j_555: -6.58; -8.74; -7.94; -8.70; -7.68; -7.50; -8.86; -5.00; -8.59
j_41: +6.20; +8.57; +7.36; +8.02; +7.66; +6.78; +8.28; +4.50; +8.51
j_943: +6.09; +8.13; +6.99; +8.03; +7.17; +6.80; +8.17; +4.63; +8.05
j_476: +6.09; +8.13; +7.31; +8.03; +7.17; +6.80; +8.17; +4.63; +8.05
j_385: +6.47; +8.70; +7.87; +8.52; +7.62; +7.64; +8.77; +4.76; +8.41
diff j_476: +6.09; +8.13; +7.31; +8.03; +7.17; +6.80; +8.17; +4.62; +8.05
8, +4.63
diff j_943: +6.09; +8.13; +6.99; +8.03; +7.17; +6.80; +8.16; +4.63; +8.05
7, +8.17
diff j_943: +6.09; +8.13; +6.99; +8.03; +7.17; +6.80; +8.18; +4.63; +8.05
7, +8.17
len: +6.09; +8.13; +6.99; +8.03; +7.17; +6.80
6
diff j_385: +6.47; +8.70; +7.87; +8.52; +7.63; +7.64; +8.77; +4.76; +8.41
5, +7.62
step +1: +6.09; +8.13
+6.10; +8.14
step -1: +6.78
+6.77

j_152: +3.76; +4.75; -2.76; +0.67; -6.62; -5.32
j_980: -4.18; -5.88; +0.43; -1.54; +4.39; +2.63
j_643: +0.89; -3.03; -4.44; +0.22; -1.46; -4.37
j_770: +0.91; -3.10; -4.53; +0.21; -1.49; -4.46
j_816: +0.92; -3.08; -4.52; +0.22; -1.67; -5.13
j_691: +0.92; -3.08; -4.52; +0.22; -1.49; -4.44
step +1: +0.91
+0.92
diff j_643: +0.89; -3.03; -4.45; +0.22; -1.46; -4.37
3, -4.44
len: -4.18; -5.88; +0.43; -1.54; +4.39; +2.63
6
step -1: +0.21; -1.49
+0.20; -1.50
step -1: -1.49
-1.50
step -1: +3.76; +4.75; -2.76; +0.67
+3.75; +4.74; -2.77; +0.66

j_193: +4.43; -7.44; +4.33; +6.60; -2.75; -0.48
j_25: -6.40; -0.86; +1.35; +2.17; -8.56; +1.36
j_96: +3.36; -5.61; +4.95; +7.92; +0.47; -1.56
j_568: -7.00; -5.30; -6.02; -4.53; -5.24; +2.76
j_576: -7.21; -4.84; -3.63; -1.15; -7.70; +2.24
j_59: -6.40; -0.86; +1.35; +4.77; -7.87; +0.25
j_84: +2.49; -3.52; +4.68; +7.80; +3.75; -2.38
len: -7.00; -5.30; -6.02; -4.53; -5.24; +2.76
6
step -1: -3.63; -1.15
-3.64; -1.16

j_775: +3.97; +1.87; -3.88; +0.26; -3.39; +2.37
j_287: -6.60; -7.16; +8.69; +1.04; +4.62; -3.19
j_749: +3.97; +1.87; -3.88; -3.27; +1.88; -1.81
len: +3.97; +1.87
2
step -1: +1.87; -3.88; +0.26
+1.86; -3.89; +0.25

